128 stands for zero in the data rows.
Some points, one per row:
[255 111 168 101  97 118 127  89  90 101 203 139  83 251 189 230 179 144 106 138 143 135 255 255 156 116 113  96 107 125]
[127 129 126 132 122 118 129 128 130 124 126 121 141 137 126 117 122 128 114 132 124 118 122 121 128 122 142 115 128 125]
[197 104 103  85 124  89 200 204  98  89 101  98 199  94  94 116 219 121 180  94 134 134 227  86 145  86 116 255 166 113]
[149 129 124 140 128 131 136 126 127 122 131 132 120 120 126 123 110 129 129 135 124 128 119 113 127 119 129 122 125 126]
[130 128 125 133 122 127 123 124 114 134 135 123 129 118 122 125 120 131 122 132 123 125 123 113 126 117 135 115 122 124]
[131 124 125 131 116 131 131 120 122 122 130 124 121 114 131 119 112 130 123 131 125 124 114 130 124 118 132 125 127 123]
[134 133 125 121 119 129 130 125 123 126 125 119 118 124 133 118 119 121 126 128 126 119 132 111 128 100 144 117 119 125]
[115 142 139  85 136 125 111  88  94  93 165  93 102 153  95 112 153 160 119  94 145 123  87 205 114 131 112 113 118 152]
[117 136 129 115 122 156 138 124 129 119 134 106 108 118 137 115 118 120 115 119 124 119 125 105 134 101 126 120 124 125]
[123 127 128 127 118 124 122 123 129 127 123 130 120 113 120 120 115 127 120 134 126 128 121 121 127 117 125 134 121 130]
[122 104 114 249 255  88 127 162  87 134 127 137 255 129 108  98 135 100  94 237 149 105 218  83 160 162  94 104 118 130]
[130 135 126 131 119 125 118 118 123 134 137 126 128 114 127 118 117 130 117 123 119 132 122 124 126 115 138 121 125 126]
[122 125 128 131 130 125 119 123 129 122 127 132 114 127 125 115 111 130 120 132 123 121 120 117 126 115 150 125 124 126]
[100 125 145 166 121 109 126 132 149 135 119 140 105 118 108 148 129 128 129 135 131 110 137 111 126 164 123 121 124 130]
[106 126 119 164 109 110 110 113 127 132 126 110 123 129 107 140 128 125 134 119 125 132 130 133 123  94 113 113 130 116]
[128 123 130 104 149 123 144 106 104 113 134 110 103 108 123 119 126 129 123 126 131 139 101 138 127 133 141 110 129 129]
[130 128 129 122 130 130 126 119 129 137 132 126 115 117 123 119 121 129 127 130 125 120 118 123 124 113 126 135 129 123]
[120 130 130 142 118 136 125 118 122 126 123 135 113 136 123 121 116 126 126 128 121 123 122 111 124 110 146 117 123 124]
[111 127 128 149 121 115 128 121 133 143 127 124 133 134 115 128 134 128 136 123 123 129 124 132 120 115 133 110 129 123]
[125 128 129 135 121 119 130 117 117 122 128 130 119 115 130 122 115 127 121 124 124 122 114 112 123 108 135 123 129 129]
[151 125 124 108 127 108 132 120 116 118 124 120 121 113 121 115 127 129 122 118 127 135 117 131 124 109 129 115 133 123]
[130 131 127 126 119 116 147 123 116 132 125 118 135 123 123 123 124 126 125 123 126 127 124 119 122 108 145 117 128 123]
[110 123 126 134 118 122 137 144 142 132 132 126 142 106 130 123 146 117 125 122 119 136 109 106 125 134 139 124 126 126]
[113 126 127 136 125 119 130 125 120 124 120 127 124 130 121 116 122 128 124 126 126 124 127 115 126 113 127 140 128 123]
[183 135 167  90 195 214 104 111 255 175 113 147 145 112 131 150 251 192 223 114 149 219 111 143 125 113  95 255 163 113]
[133 123 123 111 122 111 158 129 112 119 125 116 111 130 119 118 117 128 124 123 126 131 122 136 128 112 129 135 129 126]
[129 134 130 133 113 135 134 127 133 130 128 127 107 119 135 120 118 122 121 133 120 126 119 111 127 103 125 122 125 129]
[113 127 125 121 127 126 133 123 115 126 123 118 126 122 127 117 122 121 123 131 121 115 123 111 129 101 129 117 126 126]
[117 124 117 141 114 110 126 173 141 130 126 136 112  98 119 115 162 119 117 116 124 127 110 106 122 139 133 149 127 128]
[129 122 184 184  94 119 173 186 255 118 156 185  95  85  93 230 150 138 152 125 162  97 168 189 139 255 115 103 130 162]
[122 123 129 123 115 109 118 123 129 118 123 123 130 127 127 119 119 123 121 133 122 119 122 106 125 118 124 120 123 126]
Then 24 other points, each followed by its number:
[ 98 133 127 158 130 117 113 125 123 146 118 146 116 118 115 128 125 131 125 123 123 113 147 128 125 117 117 136 126 126] 0
[105 131 108 203 101 101 133 255 154 137 137 124 126  85 112 105 255 101 103 107 119 153 104 104 112 239 134 255 115 137] 1
[126 126 133 119 127 117 117 115 119 125 133 124 117 137 129 133 120 128 120 125 124 121 135 119 128 105 140 110 126 125] 2
[136 127 129 131 125 140 141 121 129 122 129 121 123 125 131 121 116 129 127 125 122 128 120 116 143 115 137 108 129 129] 3
[ 89 130 143  89 117 126 118 144 160 167 136 187 255 255 255 173 238 108 234  94 121 180 104 186 190 255 117  85 166 131] 4
[130 139 133 119 121 149 136 115 117 124 129 117 115 119 130 118 121 119 117 130 123 127 129 106 128  99 151 117 126 123] 5
[ 92 114 103 255  92  92  87  99 114 135 125  89 152 255  91 188 175 121 234 110 118 166 168 255 114  81  95  89 139 108] 6
[122 129 126 110 139 126 146 120 112 125 127 119 111 122 127 131 130 134 122 116 125 132 116 139 125 131 135 118 126 123] 7
[142 129 128 118 125 113 134 123 116 124 122 127 112 117 125 115 121 126 122 118 127 124 121 113 127 108 129 122 131 126] 8
[121 132 128 111 118 139 128 128 128 128 135 110 110 115 132 125 123 121 117 124 124 120 127 126 129 101 134 112 123 124] 9
[116 125 135 106 117 128 122 120 141 149 124 131 171 145 172 136 134 122 152 118 124 127 117 111 153 136 137 104 136 130] 10
[100 179 117 124 102  93  96 209 209 107  99 147 255 255 192 100  92 145 174 126 164 183 144  89 125  89 165 218 126 155] 11
[142 126 124 142 126 124 124 124 125 131 131 128 120 132 133 133 121 126 128 124 124 125 122 122 127 141 125 117 122 125] 12
[135 126 130 129 120 124 121 127 127 121 128 127 131 118 130 120 114 126 121 127 124 125 122 130 126 110 136 129 124 129] 13
[121 106 141  85 255  97 190  95  86  89 112  89  86  89 136 109 118 133 124 103 164 219  87 255 113 134 109 117 166 138] 14
[126 130 128 120 113 119 135 121 116 130 131 133 133 122 137 117 122 128 116 132 122 123 119 115 124 123 151 132 122 125] 15
[132 122 122  97 137 110 138 120 109 105 125 116 126 116 114 115 131 132 131 113 134 140 123 119 130 106 130 127 144 126] 16
[122 125 125 120 132 126 135 133 125 127 127 126 136 127 134 122 129 127 132 123 122 125 125 116 127 120 143 121 125 124] 17
[124 129 133 131 114 117 120 120 152 128 131 123 132 114 113 141 124 130 124 124 131 111 123 141 123 132 134 111 126 137] 18
[136 121 134  93 156 117 135 101  98 104 129 107 102 106 122 113 130 136 135 112 141 161  94 216 126 146 124 110 137 137] 19
[134 124 126 125 124 122 136 123 119 127 135 133 124 130 128 123 116 125 122 126 124 119 124 106 127 118 140 119 123 132] 20
[120 129 125 122 116 120 130 115 129 131 125 127 136 126 128 127 116 127 119 127 129 130 127 113 127 118 135 116 120 126] 21
[151 131 142  96 145 119 117 102 132 124 130 116 107 112 120 127 130 153 139 111 138 153 101 168 127 124 113 129 129 124] 22
[107 129 124 141 118 116 119 127 131 128 139 125 115 129 114 144 131 127 129 131 125 121 132 145 117 106 120 110 129 126] 23
Which three of these numbered points are nearest to each point below, looking only along the 7 directions in which the first points spread most? Their numbers follow each, nearest first.
[ 95 152 134 130 138  90  86 255  96  89 102 127 255 255  91 125  90 100 188 237 144 141 255  83 123 184  96 255 136 139] > 11 0 1
[126 128 127 130 127 120 133 115 127 118 133 121 125 122 130 119 112 126 118 137 127 121 114 119 133 122 136 129 124 124] > 3 20 13
[128 125 128 116 137 126 130 122 142 128 125 126 109 118 127 129 130 139 134 117 129 135 129 127 133 111 121 125 128 127] > 13 17 10
[167 143 107 117  96 216  86  90 161 142  99 245 100 206 135 230 109 192 102 134 151 120  99 138 141 255  98  86 157 126] > 4 18 12
[134 127 138 140 117 122 127 128 143 125 123 131 131 116 120 135 111 124 121 132 130 114 126 125 125 125 118 108 126 131] > 12 18 21
[166 127 128 118 121 125 123 115 114 129 145 136  97 141 145 159 122 129 113 124 123 138 139 143 133 102 122 111 118 126] > 2 12 9
[104 117 128 137 127 168  88 155  92 249  99 108 168 123  99 134 140 131 125 107 128 110 108 117 108 207 102  85 113 150] > 0 18 23
[109 122 125 124 116  93 106 126 179 105 143 217  84 110 173 120  90 116 107 116 155  96 129 100 101 236  94 116 153 162] > 18 12 3
[124 121 126  90 147 109 163 103  94  96 122  98 117 101 123 116 126 138 137 106 147 157 102 152 123 121 122 125 138 135] > 16 7 19
[133 125 135  97 130 125 122 103 124 119 131 124 118 133 121 118 137 137 125 116 132 124 102 135 118 123 130 130 126 128] > 7 22 9
[137 121 126 117 121 115 133 136 113 115 125 120 102 121 117 121 120 130 130 118 128 121 120 109 124 116 133 127 132 124] > 8 15 9
[122 127 124 136 116 120 122 125 120 122 126 129 110 124 130 130 124 126 119 134 131 120 122 113 124 117 138 119 126 125] > 21 13 20
[140 130 126 119 118 122 116 115 117 127 135 133 100 115 125 118 117 128 118 121 123 127 118 120 127 121 130 110 128 134] > 9 3 13
